One vector is turned by the same rotation once a tick. Each row is the vector after some number of ticks, and that number follows the row.
The counts run from 0 to 251.
[ 0.08 -0.63 -2.51  3.07  1.02 -1.48  2.19 -0.35  0.68  0.41  0.76 -0.29
 -0.53 -3.57  4.58 -2.84 -1.55 -0.48 -0.66 -1.09  2.66  0.55 -3.32 -1.95
  3.21  0.57 -0.26  3.33 -2.97 -2.48 -1.63  1.05] => 48
[-3.20 -3.51  0.74  3.10  1.09  0.46  0.60 -1.64  2.11  1.21 -0.01  0.29
  1.51 -0.09  1.55  1.30 -1.76 -0.57  3.34 -3.59  1.60  0.79  0.15  1.01
  4.42  1.36 -0.66 -1.81  1.24  3.01 -2.49 -0.38] => 131
[-2.97 -2.14 -2.34  1.48  0.78 -1.69  1.59  1.61 -0.42  1.96  0.25  0.29
  2.00 -2.91  4.91 -0.32 -1.93 -0.97 -1.57 -1.71  2.31  1.11 -1.31 -0.20
  2.49  2.10 -1.99  2.19  0.29 -1.86  0.72 -2.06] => 59
[ 0.85 -1.50  1.04  2.31 -1.85 -1.37  2.52  0.74  0.31 -2.14  0.78  0.69
 -1.00 -1.44  4.14 -3.85  2.10 -1.40 -2.29 -2.37 -0.96 -1.32 -2.60  2.91
  1.15 -3.73 -1.82 -0.21  0.45  0.14  0.77  0.19] => 169
[-1.46 -3.53  3.12  0.32  0.69 -0.25  1.00  0.31 -0.37  0.09 -1.11  0.92
 -2.34  1.08  3.18 -0.11 -0.54 -0.46  0.15 -2.36 -0.41 -1.43  2.99  1.49
  2.18 -1.72 -4.51  5.62  1.46  0.61 -0.83  0.41] => 100
[-2.37 -1.34  0.36  0.37  0.28 -2.09 -0.81  2.09 -1.15  1.70  0.73  1.63
 -1.69 -1.07  5.72 -1.00 -3.16 -1.90 -0.77 -1.44  1.54 -0.31 -0.90 -1.00
 -0.16  2.06  0.34  3.64  0.03 -1.64 -3.19 -0.12] => 193
[-1.33 -1.77  1.26  1.65  1.33 -2.15 -0.49  0.97  0.07  2.23  0.89 -0.52
  2.02 -0.44  5.26  4.88 -3.26 -2.64  0.41 -1.90 -0.02 -2.62 -0.90 -0.61
  2.94  2.71 -0.85  0.46 -0.38  0.63 -1.12 -2.12] => 208
[-0.14 -1.51 -1.52  2.69 -0.62 -3.33  3.01 -0.35  1.21  0.61  0.87 -0.80
 -0.23 -0.91  3.04 -0.30 -0.70 -4.16 -1.31  0.07  0.16 -0.24 -2.52  1.18
 -2.71  0.98 -2.57 -0.01  2.21  3.07  0.82 -3.61] => 76
[ 1.46 -2.36  2.13  4.34 -0.93 -1.44  1.95 -1.94  2.22 -2.31  2.29 -1.53
  2.66  0.22  5.33 -2.55 -0.71 -0.01 -2.23 -0.55  1.07  2.69 -1.29  1.45
  0.96 -0.57 -1.45  1.19 -1.18  1.56 -0.22 -3.08] => 239
[ 0.48 -1.62 -2.02  2.59  0.76 -2.58  3.62 -0.29  1.84 -2.29  1.02 -0.11
  1.35 -3.17  0.43 -2.15  0.10 -1.99  1.90 -0.53 -0.38  0.07 -4.21  0.96
  3.81  0.89  0.61 -1.49 -2.59 -0.62 -2.74  0.97] => 50
[-3.11 -2.93  0.72  3.51  0.67  0.20 -1.20 -2.01  1.29  1.69 -1.41 -0.61
  1.58 -1.80  2.95 -0.03 -2.24 -0.76  3.58 -1.02 -0.38  0.28  0.32  2.04
  3.11  0.76 -2.62 -3.07  0.98  1.70 -0.70 -2.38] => 132
[ 0.14 -2.73  2.37  1.84  1.50  0.97 -0.33 -0.34  1.03  2.63  0.97  1.63
 -1.41  0.15  2.26 -0.76 -3.30  0.17  2.35 -1.24  0.40 -2.22  1.02  1.11
  2.42  2.41 -3.46  2.65 -1.30 -1.56 -3.55  3.25] => 115
[-2.42 -1.74 -1.68  2.98 -1.16 -1.89  1.51 -2.38  2.65  2.74 -1.34 -3.18
  0.70  0.19  4.64 -2.04 -1.18 -0.38  1.22 -1.67  0.12  0.85  0.38  0.76
 -0.03  0.09 -2.74 -0.73  3.46 -1.02  0.85  0.60] => 147
[ 0.63 -1.32  0.59 -0.19 -1.60 -3.25  2.50  0.57 -0.84 -0.41  1.67 -0.38
 -0.10  1.30  2.01 -0.29  1.79 -0.25 -1.47 -4.60  1.29 -1.75 -1.20  1.96
  3.60 -3.14 -0.84  2.81  1.51 -1.02 -2.09  3.73] => 171
[-0.61 -2.26  0.68  5.47  2.09 -0.06 -0.89 -1.26  0.73 -0.15  0.98 -1.13
 -0.56 -0.74  2.63 -0.72 -2.99 -1.57  2.48  0.43  0.81  0.10 -1.26  1.44
  1.91  1.68  0.53 -0.56 -1.65  3.77 -4.21 -0.17] => 120
[ 0.67 -2.50  4.38  3.88  0.44  0.02 -0.84  0.78  1.47  0.13  0.64 -0.74
  0.51  1.74  4.48 -0.44 -0.49 -1.76 -2.37  0.69  0.05  0.01 -2.50  1.19
  0.66  1.50 -2.07  3.26 -1.53  3.40 -2.72 -0.47] => 105
[ 3.24 -1.35  1.62  2.25 -0.17 -0.41  3.71 -1.94  3.14 -1.78  3.84 -0.84
 -0.04  1.07 -0.46  1.41 -1.68 -1.13  3.09 -3.81 -0.70 -0.85 -0.68  0.57
  2.78  0.67 -2.68  1.25 -1.49  0.23 -1.13  0.25] => 231
[ 3.49 -0.52 -0.40  4.08 -0.89 -1.41  3.28 -1.16  2.53 -1.10  2.72 -2.39
 -0.03  1.15  3.49 -0.06 -2.37 -1.21 -0.71 -2.35 -0.54 -1.24 -2.43 -1.30
  0.25 -0.01  0.00  3.70 -0.80 -0.63 -1.04 -1.95] => 227
[-1.59 -1.81 -0.49  4.68  0.70  1.03 -1.78 -0.15  0.94  3.40  0.86 -2.28
  0.98 -1.09  4.57  0.55 -2.23  0.47 -0.17 -3.33  1.56 -1.28 -0.55 -0.99
  1.96  0.19 -0.67  0.42  0.91  3.21 -0.01 -2.43] => 134
[-2.89 -2.18  1.57  1.09  1.36 -1.66 -0.37  0.82 -1.07  0.75 -0.69  2.48
 -2.15 -3.57  5.75 -2.15 -3.73 -2.76 -0.31  0.75 -0.55 -0.65 -0.50  1.36
  0.42  2.19 -2.74  0.83  0.19 -2.56 -1.60 -0.37] => 192
[-0.74 -2.77  3.98  2.42  0.77 -3.79  0.38 -1.64  1.37 -0.72 -0.49 -3.76
  0.00  0.02  3.68 -2.06  0.39 -2.13  0.45 -1.86  0.18  1.32 -1.81 -0.72
  1.25 -0.85  0.51  1.17 -2.61  2.85 -1.53 -1.92] => 31
[-0.26  0.50  1.39  2.69  1.89 -1.87 -0.18 -0.96 -0.17 -0.56 -1.96 -2.99
 -1.75 -0.41  4.31 -0.33  1.21 -1.91 -0.36  2.49  0.35 -0.58 -1.13  0.13
  3.60  0.11 -3.38  4.64 -1.40  1.61 -3.65  1.04] => 107
[-0.27 -0.94 -2.98  4.50  0.78  1.19  0.75 -2.24  0.46 -1.67 -1.51 -0.58
 -0.65 -3.14  2.65 -1.91 -1.08 -0.04  2.28  0.75 -0.52 -2.22 -1.09  0.83
  4.86 -1.63 -0.51 -0.19  0.55 -1.22 -4.03  0.92] => 125
[-0.66 -0.34  3.92  1.44  0.45 -3.06 -1.16  0.48  0.72  0.68 -0.28 -1.59
  0.15 -0.05  6.50 -1.43 -0.57 -1.43  0.85 -1.64  0.28  0.24 -0.36  0.10
  3.41  1.14 -3.52  1.29 -2.47 -1.78  1.65 -1.25] => 29
[ 1.47  1.02 -1.47  3.09 -1.22 -3.36  3.03 -3.38  1.99 -1.58  0.65 -2.77
 -0.88 -0.65  1.30 -2.13  1.77 -2.14  2.36 -1.97  0.81 -0.79 -2.96  1.71
  0.98 -2.02 -1.37 -2.16  1.52  1.42 -1.04  0.91] => 154
[ 0.92 -1.77 -0.90  2.61  0.91 -3.90  1.73  1.16  0.95  2.46  1.88 -1.95
  1.10  0.51  2.59  2.86 -2.88 -3.46 -1.80 -1.58  2.04 -1.32 -1.78  0.86
 -1.48  2.11 -2.12  1.01  0.68  3.80  0.75 -2.08] => 75
[ 0.39 -0.06 -0.55  4.64 -1.09 -2.64  1.05 -1.06  2.97  0.95  2.29 -2.12
  2.40  0.85  4.17 -0.82 -0.85 -1.91 -0.18 -1.50  0.11 -0.50 -3.27  1.70
 -1.55  1.49 -1.70 -2.95  0.09  0.69  0.19 -0.09] => 150
[-1.01 -1.21  1.55  0.92 -0.40 -2.75  1.79 -0.30 -0.26 -0.85  0.00  0.26
 -2.11  0.90  4.11 -1.48 -2.69 -3.37 -0.03  0.41  0.87 -0.10  2.13  2.51
 -0.78  0.43 -4.31  2.85  2.91  0.57  1.43 -3.07] => 88
[ 0.50 -0.94  0.11  1.47  0.70 -2.94  0.83  2.41 -1.78  0.30  0.30 -0.83
 -1.53 -1.19  4.19 -2.16  1.51 -2.42 -2.64 -0.69  1.11 -1.84 -3.69 -0.31
  0.68 -1.55  0.43  3.39 -1.55  0.90 -3.12  2.85] => 182
[-1.32 -1.25 -0.94  3.00 -2.12 -1.20  0.93 -0.39  0.98  0.16 -0.58 -2.81
  0.39 -0.82  5.81 -0.48  0.47 -3.55  0.18  1.29 -2.08 -1.82 -3.17 -0.25
 -1.49 -0.11 -0.97  0.34  3.42  1.15 -3.60 -0.83] => 2
[ 0.82 -0.80 -0.09  3.33  0.87 -2.50  1.73 -2.13  0.65 -2.21  0.08 -3.04
  1.75 -0.19  5.29 -2.68  0.69 -1.49 -0.39  1.40  0.39  2.44 -1.52 -0.21
  3.99 -0.84 -3.01  2.83 -0.41 -0.33  0.33 -1.79] => 240
[-1.30 -1.87 -3.86  0.02  0.27 -2.52  3.80 -0.42 -0.56 -0.21 -1.44 -0.35
  0.13 -4.21  0.75 -0.71  1.17 -1.17  0.22 -1.82  0.38 -2.02 -1.51  1.39
  3.17 -2.43 -3.40  2.05  2.52  0.20  0.33 -0.87] => 66
[ 0.73 -2.36 -2.85  2.48 -0.73 -1.59  3.18  2.17  0.96  0.66  2.00  0.22
  1.13 -3.08  1.62  1.35  0.16 -2.55 -1.68 -2.99  1.31 -1.34 -3.83  0.81
  1.98  0.16 -1.13  0.65 -0.57  3.05  0.89 -1.84] => 64
[-0.85 -3.45 -4.50  0.34  0.51 -2.52  3.82  0.34  0.13  1.42  0.49 -0.10
  0.88 -1.46  0.65  2.23 -1.26 -1.43  0.30 -3.88  0.03 -2.74 -0.73  1.30
  3.68 -1.12 -1.69  2.36  1.40  0.12 -0.37  2.13] => 67
[ 0.11 -0.49  0.44  5.93  2.03  0.76 -0.95 -0.56  1.05 -0.31 -0.12 -0.78
 -0.99 -3.35  3.48 -1.57 -2.90 -1.88  2.31  2.02 -0.62 -1.81 -1.55  1.73
  2.20  1.35 -1.83 -1.82 -1.96  2.43 -1.96 -1.14] => 121
[ 2.33 -0.07 -1.74  2.62 -0.52 -1.49  3.09 -0.53  0.53  0.90  3.08 -0.91
 -2.67  0.73  2.15 -0.59 -0.61 -0.71  2.04 -5.67  1.69 -3.73 -0.66  2.70
  1.59 -1.54 -1.72 -0.02  0.17 -0.52  1.47  2.63] => 156
[ 1.42  0.34 -0.37  1.79  1.16 -4.07  0.55 -0.11 -2.55 -0.43  2.25 -2.17
 -1.54  0.24  4.33 -0.69  0.27 -1.42 -1.05 -2.52  1.43 -3.40 -1.26  2.35
  2.77 -3.33 -0.84  0.17 -2.39  0.90  1.06  0.73] => 167
[-0.44  0.53 -0.61  1.56  1.46 -2.64 -0.61  1.59 -1.66 -1.16  0.51  0.73
 -0.76 -2.68  5.01  1.29 -1.88 -3.73  0.91  1.34  0.00 -3.26 -2.72  1.26
  2.67  2.10 -1.16  0.16 -2.34 -1.20 -2.61 -0.51] => 196
[ 1.63 -2.11  2.45  0.57  0.79 -0.90  1.93  0.69  0.25 -2.18  1.44  0.73
 -1.11  1.74  0.01  2.89 -0.33 -2.44  0.48 -2.55  0.18 -2.46  0.64  3.95
  4.04 -1.79 -3.26  3.25 -0.37  2.90 -1.38  0.90] => 97
